(in the rows, 128 means zero)
Named turns come first, each shown by rows before and after it. Which turns, in which order, take the first row of each pair that follows to the second? Write the first one first, as in the answered first pair.
litis:
[115  92 146 129 136 189 162 165 126 132 121 130  74 133 113 134 138  90
 169 120 159 122 109 111] => [103  83 148 137 109 184 158 159 116 134 118 134  81 141 123 134 131  83
 165 122 153 133 104 107]
[134 136 126 130  67 110 145 125 152  85 129 143 141  92  89 158 112  95
 128 114 140 123 112 120] => [145 144 126 121  94 116 146 137 159  80 127 133 136  87  79 156 120 102
 133 115 145 111 117 128]
[124 180 126 166 121 114 120  90 152 140 109 137 112 107 102 105 118 153
 104 150 130 162  93 120] => [115 168 145 157  91 101 120  92 147 123 104 145 122 115 117 118 110 150
  94 143 120 174 103 119]
lim:
[129 111 106 134 185 168 150 141 120 137 128 125 104 116 143 118 137 121
 153 133 132 118 127 123] => [124 108 106 140 172 174 154 142 116 132 123 127  99 117 143 122 128 111
 158 125 127 120 123 116]
[106 105 124 147 119 103 123 122 116 146 134 119 144 145 136 100 112 130
 124 127 118 177  98 136] => [112 123 129 141 154  91 128 129 137 147 132 120 141 149 133  94 126 139
 117 135 110 173 108 144]
[165 139 155 100 104 113 126 113 136 124 156 136 142 150 136 140 142 182
  93 126 100 150 112 136] => [159 128 158  97  92 117 128 116 129 119 153 135 145 152 141 144 138 178
 101 111  98 153 121 129]
pizi:
[160 118 109 156  94 113 127  88  79 124 139 100 131 115 124 179 129 166
 151 112 170 117 153 111] => [128  98 144 126  89 107 154 120  87  86 124 110 131 127 155 182 137 162
 149 109 145 120 175 110]
[127 105 142 100 107 110 146 126 136 113  97 100 153 116 116 134 101 140
 110 133 110 129 144 121] => [146 107 116 132 111 121 125 101 124 144 111  97 148 107  94 131  93 139
 120 139 131 126 124 120]
[138 168 133 130 109 138 172 161 115  96 123 138 107  88  95 132 131 128
 108 143 144  90  97 122] => [138 178 138 125 109 129 168 158 118  99 123 137 108  85  94 125 130 130
 104 147 140  92  98 129]
Pora:
[111 191 140 124  82  81  69  84 115 143 145 168 111 125 187 178 115 145
  88 165 125 146 122 136] => [118 179 149 112  60  77  73  86 114 121 138 155 113 121 176 195 110 144
  88 137 118 138 139 131]
[141 146 125 176 148 140  89  94 110 171 146 168 146 134 141 114 144 133
 101 197 135 163  85 119] => [118 176 174 148  89 113 127 121 133  95 115 155 129 102 103 136 139 130
  75 170 140 147  91  87]
[ 80 123 123 136  65 122 169 149 108 111 109 134 128  95 147 124 117 123
  82 118 135 133 105 113] => [119  83 123 126  63 127 147 137  88 116 125 116 134 104 148 144 102 128
 108  79 121 120 138 128]
Then:
Each pair is 2 to 3 turns apart.
[110 112 139 133  81 151 173 124 117 107 121 137 115 113 118 131 104 120
 111 120 129 149 108 104] => [143  94 155 100 109 143 166 139 124  94 123 119 116 123 116 142 104 132
 124  90 114 122 152 123] | Pora then litis
[114 132 138 150 115 139 144  89 112 116 107 140 121 127 143 147  93 114
 115 146 150 144 110 119] => [132 103 141 149 117 142 135  86 105 120 111 128 126 140 146 156  83 114
 123 123 142 136 128 131] | Pora then Pora
[141 172 142 138 157 110 152 118 158  89 143  90 119 133 111 114 119 160
 138 164 121  95 164 156] => [114 143 152 144  89 100 149 110 140  87 141 106 141 151 144 124  96 151
 120 157 100 125 168 156] | litis then litis then litis
[ 93 137 133 138  84  97 121 130 139 133 131 156 158 146 153 134 133 122
 105 155 120 163 120 125] => [112 115 117 145  99 109 103 120 126 153 140 154 160 162 165 138 127 124
 124 142 115 162 126 137] | Pora then Pora then Pora
[157 118 132 115 191 125 112 150 141 158 124 138 134 122 126 102 139 154
 136 123 119 145 144 111] => [130 121 156 105 147 129 153 170 147 108  98 135 122 101 113 115 138 142
 133 112 132 140 140  86] | pizi then Pora then Pora
[125 100 137 114  78 120 125 105 111 132 152 130 145 144 122 126 145 131
 135 127 141 122 128 121] => [109 113 133 122  86 122 131 105 119 138 148 144 142 147 128 112 154 133
 128 150 153 130 111 118] | Pora then Pora
[118 146  90  98 155 108 147 110 161  80 122 126 116 126 100 133 146 140
 135  94 125 119 130 135] => [ 94 120  91 107  93  99 137  93 140  78 120 147 128 137 127 138 126 135
 122  90 115 143 128 130] | litis then litis then litis
[133  72 122 152  96 140 136 119 124 141 132 146 129 160 136 140 128 111
 138  92 105 136 157 105] => [ 90 126 128 164 104 136 166 127 142 134 119 173 118 144 131 116 147 108
 114 144 125 151 115  87] | Pora then Pora
[136 137  89 158 157 157 130 114 125 153 136 131 119 126 116 117 140 120
 138 159 157 120  96 120] => [147 130 140 111 110 122 140 137 139  87 115 105 116 113  89 156 126 126
 124  95 138  95 141 115] | Pora then Pora then pizi
[159  91 150 184  83 104  80  88 105 162 166 157 150 141 123 122 106 150
 117 121  99 161 160 140] => [172 109 162 130 221 147 142 153 140 112 142 121 101 111  93  99 152 145
 158 122 112 101 180 133] | pizi then litis then litis
[ 71 155 162 101  81  53 132 155 181  83  96 155 159 142 154 161 124 132
  72 115 106 155 115 129] => [137 101 122  93 183  81  80 151 168 155 133 144 170 180 185 149 131 142
 126 105  82 143 168 186] | Pora then Pora then litis
[113 110 130 135 112 136 135 125 121 123 125 125 124 124 130 127 114 113
 121 116 127 120 128 103] => [113 109 119 145 129 143 129 120 119 146 132 125 128 126 137 123 115 113
 125 132 129 127 121 110] | Pora then Pora
[131 101 173 112  34 110 132 122 137  94 123 122 134 124 124 169 102 122
 121  86 102 121 144 119] => [147  70 144 111  93 125 101 112 121 146 143 136 149 160 178 155 107 124
 150 101  73 138 157 153] | Pora then pizi
[137 138  84 166 137 178 139 114 112 126 132 135  95 108 108 125 115 126
 130 129 200 114  92 105] => [149 115 100 150 112 169 138 121 108 105 127 115  97 101  96 148 104 125
 138  91 194  96 123 106] | Pora then Pora
[113 165 121  83 163 116 114 145 179 140 122 139 144 147 161 118 133 136
 113 146 117 136 152 150] => [132 142 136  71 144 112 111 149 168 122 120 123 144 150 150 136 123 134
 119 113 115 116 173 153] | Pora then Pora
[118 193 151 105 179  98 115 152 174 135 112 146 155 130 152 120 133 164
 115 160 105 141 133 163] => [153 142 157  90 159  99  95 148 158 130 117 118 161 131 143 148 112 166
 133 107  94 118 177 175] | Pora then Pora
[154 160 149 110  54  78  90  85 144 131 144 138 158  98  93 153 124 164
 104 119 123 133 118 161] => [148 126 157 101  36  98 108  92 131 103 137 121 149  94  86 166 119 152
 120  82 124 123 136 149] | litis then lim then lim
[154 144 110 110 171 114 118 165 124 124 143 122  90 125  99 130 122 142
 142 105 131  94 164 129] => [135 168 116 105 166 111 135 171 137 113 133 130  85 115  88 125 130 141
 122 117 135 104 151 118] | Pora then Pora then Pora
[106 149 153 107 137 115 149 143 146 102 108 150 133 147 162 118 134 132
 112 157 105 149 131 138] => [162 120 136 104 189 139 123 134 132 128 128 123 131 146 146 120 137 138
 148 133  98 119 160 158] | Pora then Pora then litis
[ 85 127 156 109  90 131 155 156 136  97 114 153 131 133 150 119 117 127
 110 130 131 126 121 110] => [142 171 128 126 152 130 122 138 152 138 131 131 115 101  90 113 134 144
 114 140 162  99 105 122] | litis then pizi
[147 156 124 120  96  77 101 102 141 136 131 143 139 129 116 137 122 146
 104 134 118 130 122 127] => [155 149 115 126 107  85  88 105 130 150 144 142 142 139 121 134 119 147
 110 134 119 130 123 133] | Pora then Pora
[101 133  96 126 196 164 154 101 127 142 121 157 106 116  97  98 174 134
 159 142 126 146 117 147] => [120 109 133  91 140 148 163 116 134  85 108 128 101  96  66 135 155 143
 157  75 119 115 159 138] | Pora then Pora
[106 148 127 135 106 125 122 104 135 122 108 141 117 162 142 117  92 138
 117 141 116 165 101 144] => [122 124 123 132 116 133 104  95 119 136 112 137 120 170 150 121  90 140
 133 121 111 161 114 155] | Pora then Pora then Pora
[160  84 113 128 148 111 103 121 116 191 147 134 152 115 130 141 137 135
 130 113 111  95 134 169] => [144  97 151 101 107  85 130 145 138 131 124 129 142  89 102 161 133 135
 109  89 113  76 142 149] | Pora then Pora then Pora
[ 84  77 141 148  64 120 144 101 105  83 114 145 114 132 130 130 125  93
 118 111  91 144 116 122] => [ 90  72 110 169 100 138 128  79  97 126 128 157 120 154 156 109 128  93
 135 137  95 158  99 136] | Pora then Pora
[136  63 117 152  84 165 128 121  94 113 115  93 135 132 122 144 110 110
 160  99 135 131 120 104] => [153  90 141 110 147 149 146 156 127  87 104  69 123 118 100 141 136 127
 164  89 133  97 151 113] | litis then litis
[133  97  99 145 132 160 110 123 102 172 146 130 162 151 145 126  99 120
 141 124 112 130 123 148] => [119 170 127 150  91 123 130 134 136 133 129 126 145 103  86 137 106 133
 100 133 145 120  94 117] | Pora then Pora then pizi
[180 142 109 131 200 156  90 122 108 161 132 106 119  99  96 100 147 136
 165  88 138  81 133 146] => [110 195 129 132 178 155 154 146 132 109 101 140 101  83 100  81 167 128
 130 137 153 106  87 109] | lim then Pora then Pora
